Some points:
[-39.  49. -65. -60.  54. -58.  42.  -2.  38. -94. -63.  16.  49.  51.   2. -13. -71. -22.  55. -51. -10.  -9. -45.
 -10.   0.  14. -54.  -6.  19. -32. -85.  44.]
[-63.  33. -78.  -9. -79. -27.  55.  94.  31.  20.  47.  10. -42.   1.   9. -15.  29.  60. -32.  40. -46.   7.   4.
 -11.  19.  -3.   8. -53. -11.  56.  53. -27.]
[ 18. -11.   9.  54.  34.  17. -11. -51. -21.  17.  16.  60.   1.  24. -25.  14.  18. -24.  10.   5. -41.  23. -56.
 -64.   8. -37.  53. -23. -67.   7. -15.  26.]
[-110.  -19.   30.    4.  -37.  -24.   49.   42.   37.  -26.   87.    8.  -67. -102.  -31.   -1.  -38.   -2.    8.
  -16.   17.  -54. -101.  -37.   14.  -37.  -24.    5.  -29.  -22.  -22.   -6.]
[ -3.   3.  25.  -9. -25.   9. -47. -18.  31.  -9.  -7.   9.  75. -49. -15.  29.   4. -13.  55. -28. -27.   6.   1.
   4.  -6. -26. -49. -16. -29.  10.  47. -25.]
[ 25. -41. -79. -31. 103.  -2.  34.  73.  -9.  52.  24.  73.  59. -58.  33.  -5.  86. -22. -38.  16.  32.   8. -51.
 -19. -38.   8. -45.  44.  31. -25.  15.   5.]
[ 49.  -7.  -2. -56. -22.  36. -29.   0. -33. -37. -24.   1.  -5.  32. -73.   5.  16.  49.  44.  36.   8.  51. -23.
 -27. -11. -39. -13.  -1. -26. -14.  -9.  20.]
[  9.   8.  11.   1.  22.   3. -53. -41.  65.  -8. -34.  39.   0. -64.   3. -28.  48. -27. -16.  -3. -59.  37.  12.
  22.  27.  22.   7. -69.  -4. -33. -10.   3.]
[ 21.  -2.  51. -33.  -4. -38. -25.  -1. -22.  54.  10.  -8.  14. -32. 103.   9. -73. -39. -22.  -7.  25. -30.   4.
 -80. -43.  55. -45. -29.  -5. -36.  43. -41.]
[  85.   -3.  -40.  -42.   -2.   58.   -2.  -41.   18.  -23.   41.   33.  -37.  -11.  -17.  -26.   69.  -16.   -2.
  -61.   73. -127.   26.   38.  -14.  -59.  -31.  -69.    6.   40.  -22.  -12.]
[ 20. -18.  71.  22. -21.  18.   9. 123.  33.   4.   2.  41.  47.  50.  63. -48. -25. -56.   5. -32.  82.  46.   1.
 -22.   4. -55.  53. -27.  67.  26. -30.  77.]
[-61. -70.  36. -89. -36. -17. -11. -36. -34.  22. -47.  -1. -36.  15.  82.   4.  61.   6.  34.   2.  -9.   7.   4.
   7.  23.  25.  -4.  50. -27. 101. -16.  78.]
[ 16. -11. -55.   0.   1. -36. -76. -21. -58. -29.  66.  -9.  69. -41.  16. -69. -22.  -2.  46.  19. -20.  -1. -14.
  12.  16.  38.  44.   6. -31. -27.  52.  68.]
[ 11.  93.   4. -47.  83. -95.   8.  24.  -5.   2.  -3. -72. -38.  28. -27.  33.  30. -62.  23. -62.  22.  24.   1.
 -74.  30. -21.  48. -15. -39.  33.  51. -49.]
[-90.  12.   2.   8. -30.   8. -36.  37.   5. -41.   5.  40.  11.  31.   6.  19.  39. -10. -12. -21. -10. -46.  23.
 -67.  19. -61. -15.  29. -15.  35.  28.   8.]
[ -5. -17.   1.   5.   3.  -9. -58.  28.  14.  41.  -1.  16.   3.  32. -63.  21. -36. -43.  45.  38.   7. -52.  52.
  11.  45. -41. -20.  -9.  12.   8.  32.   6.]
[ 28. -31. -10.  -7. -28. -16.  23.  19. -42.  13. -60. -56.  20.  36. -47. -16. -25.  23. -91.   5.  10.  11.  47.
  20.  33. -27.  -8. -44. -70. -50.   0. -14.]
[-36. -26.  28. -12.  78.  14.  48. -13.   1.  11.  20. -19.   7.  32. -13. -12. -26.  -3.  -6. 102. -32. -47.  83.
 -98. -73.   9. -55.  -8.  61.   7. -45.  59.]
[ 10.   8.   9.  25. -25.  51.  -6.   1.  18. -45.  -1.  34.  61.  15. -10.  18.  70. -41.  16.  12. -18.  41. -24.
 -47.  -5.  36. -51.  18. -46.  27. -19.  -6.]
[-26.  -9.  20.  11.  41.  42. -27.  38.  35.  21.  43.  18. -33.  14. -27.   9.   4. -27.  88. -35. -72. -15.  27.
  37.  50.  18.   6.  23.  20. -21.  25. -27.]
[ -17.   -3.   12.  -24.   12.    0.    1.  -35.   10.  -12.   -9.   11.  -20.  -53.   19.   22.   -1. -127.  -15.
   15.  -53.   18.   66.  110.   15.   -2.   -2.  -62.  -26.   24.   30.   24.]
[ 57.  21.  38.  -4. -35.  18. -13.  15.  15. -22. -73. -32. -24. -18.  15. -20.  15. -63.  20. 110. -18. -69. -90.
 -25.  35.   8.  27.  35.   8. -19. -10.  22.]
[ 34.  38. -38.  94. -11.  19.  52. -51.   2.  52.   0. -26. -22.  -6.  26. -50. -40. -48.  21. -52.  10. -11. -31.
 -19. -60. 107. -10. -40.  -8.  56. -19.  75.]
[  10.   82.   -7.   30.   22.  -41.  -28.   -2.   13.   76.   30.    6.   37.  -11.   66.  -32.    0.   23.   -8.
   13.  -46.  -32.   33.   67.   -7.  -83.  -15.  108.  -69.    8. -115.  -19.]
[-13.  28.  52. -50.   1.  40.  44. -77.  85.  50.  38.  -3.  88.  38.  32.  95.  -9.  43. -22.  33.  35. -33. -26.
  44.  41.  42.  67. -24. -27. -33.   5.  33.]
[ -1. -34. -96.  20.  17.  45. -59. -27. -10. -31.  -7.  40. -74. -34.  61.  83. -84.  15.  33.  38.  72.  41.  37.
 -12.  31.  29.  29.  13. -24.  38. -64. -74.]
[  31.  -44.   25.  -63.    8.    5.   -5.  -19.    8.   29.   31.   -3.    8.   31.  -42. -108.  -66.   27.  -17.
    3.    9.   41.   -1.  -27.   12.   38.  -20.  -23.  -28.  -23.   -9.  -31.]
[ -36.    1.  -13.  -36.   16.  127.  -18.   26.  -27.  -36.  -50.  -57.   28.  -52.  -60.  -21.  -60.  -46. -115.
  -45.    5.   11.   14.   25.  -13.  -15.   85.   55.   18.   26.  -22.  -40.]
[ -8. -77. -27.  49. -23. -38.  86. -41.  17. -73. -19. -12.  22.  -8.  71. -19.  26.   8.  42.  -3. -34. -58.  54.
 -67.   1. -52.  74.  44.  48. -45.  36. -36.]
[-31. -46. -13.  41.  59.   9. -34. -41.  -7.  -8.  47. -92. -72.  38.  12.  32.  45. -40. -30.  48.  53.  23. -28.
 105.  10.  -8. -54.  15.  -1. -42.  -7.  44.]
[ 54.  40.   9. -27. -84. -25.  -4. -43. -50.  15.   2.  50. -34.   0. -88.  72. -17. -27. -45. -39. -41.   9.  20.
 -24.  11.  27. -21. 103.  53. -44.  14.  61.]
[-82.  59. -52.  17. -63.  44.  -4. -40.  -2.  75.  23. -80.  -8.  20.  30. -29.  31.  22.  29. -23.  30.  64.   4.
  -5. -51. -78.  -7.  -7.  55. -69.  62. -21.]
[ -9.   8.   9.  47.   9.  -5. -55.  -1.   5. -12. -71.   1.  23. -50. -57.  37.  22.  55. -11. -27.   6.   8.  12.
 -53.   5.   8.  -3. -55. -13. -38. -31.  57.]
[ -19.   77.   20.  -28.   23.   -5.   -2.  -30.  -25.  -64.    4.   25.  -38.   24.   19.  -39.  -19.   59.  -37.
   10.   23.  -11.  -25.   27. -106.   17.   32.  -26.   57.    6.   48.  -33.]
[ -57.   41.    8.   15.   -3.  -40.   55.    4. -118.  -27.  -11.   82.  -32.   40.   42.    6.   11.   -7.  -29.
   30.   16.   39.   -7.   63.  -42.   16.    4.  -55.   88.  -37.  -33.  -68.]
[ -1.  39.  46.  30.   6. -14. -57.  62. -21. -27.  14. -25. -36.  11.   2.  -3.  13.  75.   8. -44.  26. -60.  63.
  -8. -27. 106.  20.  24. -17. -44.  24.  -7.]
[ 45. -40. -68. -42.  -5.   8.  -3.   2.  69.  39.   3. -16. -50.  35. -12.  -7.  18. -13.  13.  -6.  14.  -4.   7.
  30.  37.  37.  -9.  23.  51.  -1.  15. -48.]
[ -39.   26.   25.   17.  -36.   13.   54.   34. -112.   28.  -38.  -15.   12.   19.  -15.    6.   -2.   39.   -4.
   -6.   11.  -42.   14.    8.  -31.   11.   -7.  -30.  -42.  -37.   15.  -72.]
[ 90. -18.  17. -17. -46.  -4.  16.  22. -38. -20.  74. -78.  19. -34.  23.  44.  19.  35.  15. -17. -71.  54.  -2.
  29.  41.  -6.  11. -49.  49.  27. -90.  -5.]
[-14. -65. -31.  23.  28. -29. -78.  49. -13.  53. -41. -30.  16.  51.   3.  57. -38.  50.  -5. -27. -77. -68. -88.
  29. -68.  -3.  13.   1.  37.  59.  23.  -6.]
[ 35. -49. -12. -15.  -4. -14.  84.  22.  35.  48. -43.  -1. -31. -62. -33.  17. -16.  30.  69.  48.  31.  43.  31.
  70. -55.  -4.  47.  35. -26.  17.  -9.  12.]
[ 65. -57.  15.  34. -46. -27.  30.   5.  68. -46.  55.   6.  -6.  38.  25.  -4.   5.  21. -63. -21.  -2.  61.  -9.
   3. -81. -16.   7.  44. -66. -34.   6. -10.]
[ 18. -56.  38.  21. -15.   6.  -3. -43.   8.  30. -36.   9. -13.  13. -44. -28.   4.  36.  -2. -22.  13.  35. -22.
  35.  40.  19.   5.  12.   1.   4. -47. -29.]
[ -13.   31.   34.   70.    3. -104.    1.  -39.    9.  -32.   16.  -15.   70.  -18.  -95.  -32.   28.   10.  -36.
   40.   67.   33.   12.  -18.   45.   10.   13.   28.   63.   89.   13.  -55.]
[ 38.  57.  35.  60.  57.  68.  54.  -4. -21. -33. -60.  25. -22. -17.  31.  -6. -40.  97. -24. -15. -10.  40.  -3.
  18. 116. -30. -88.  23.  -2.  24.  97.  39.]
These points spread out most along one direction. Take the direction at right angles to it along which they spread out most. Go by this last direction. Where along it does each point below lie, from 0 to 99? 50 is the average, and the first point above lies past it. One standard deviation of the points above along it is 16.
[-36. -26.  28. -12.  78.  14.  48. -13.   1.  11.  20. -19.   7.  32. -13. -12. -26.  -3.  -6. 102. -32. -47.  83.
 -98. -73.   9. -55.  -8.  61.   7. -45.  59.] 78
[ 18. -11.   9.  54.  34.  17. -11. -51. -21.  17.  16.  60.   1.  24. -25.  14.  18. -24.  10.   5. -41.  23. -56.
 -64.   8. -37.  53. -23. -67.   7. -15.  26.] 62
[ 54.  40.   9. -27. -84. -25.  -4. -43. -50.  15.   2.  50. -34.   0. -88.  72. -17. -27. -45. -39. -41.   9.  20.
 -24.  11.  27. -21. 103.  53. -44.  14.  61.] 41
[ 35. -49. -12. -15.  -4. -14.  84.  22.  35.  48. -43.  -1. -31. -62. -33.  17. -16.  30.  69.  48.  31.  43.  31.
  70. -55.  -4.  47.  35. -26.  17.  -9.  12.] 35
[ 38.  57.  35.  60.  57.  68.  54.  -4. -21. -33. -60.  25. -22. -17.  31.  -6. -40.  97. -24. -15. -10.  40.  -3.
  18. 116. -30. -88.  23.  -2.  24.  97.  39.] 31
[  10.   82.   -7.   30.   22.  -41.  -28.   -2.   13.   76.   30.    6.   37.  -11.   66.  -32.    0.   23.   -8.
   13.  -46.  -32.   33.   67.   -7.  -83.  -15.  108.  -69.    8. -115.  -19.] 53
[ -1. -34. -96.  20.  17.  45. -59. -27. -10. -31.  -7.  40. -74. -34.  61.  83. -84.  15.  33.  38.  72.  41.  37.
 -12.  31.  29.  29.  13. -24.  38. -64. -74.] 33
[ -9.   8.   9.  47.   9.  -5. -55.  -1.   5. -12. -71.   1.  23. -50. -57.  37.  22.  55. -11. -27.   6.   8.  12.
 -53.   5.   8.  -3. -55. -13. -38. -31.  57.] 50
[ 57.  21.  38.  -4. -35.  18. -13.  15.  15. -22. -73. -32. -24. -18.  15. -20.  15. -63.  20. 110. -18. -69. -90.
 -25.  35.   8.  27.  35.   8. -19. -10.  22.] 66
[ -36.    1.  -13.  -36.   16.  127.  -18.   26.  -27.  -36.  -50.  -57.   28.  -52.  -60.  -21.  -60.  -46. -115.
  -45.    5.   11.   14.   25.  -13.  -15.   85.   55.   18.   26.  -22.  -40.] 20
[ 28. -31. -10.  -7. -28. -16.  23.  19. -42.  13. -60. -56.  20.  36. -47. -16. -25.  23. -91.   5.  10.  11.  47.
  20.  33. -27.  -8. -44. -70. -50.   0. -14.] 17
[ 11.  93.   4. -47.  83. -95.   8.  24.  -5.   2.  -3. -72. -38.  28. -27.  33.  30. -62.  23. -62.  22.  24.   1.
 -74.  30. -21.  48. -15. -39.  33.  51. -49.] 58
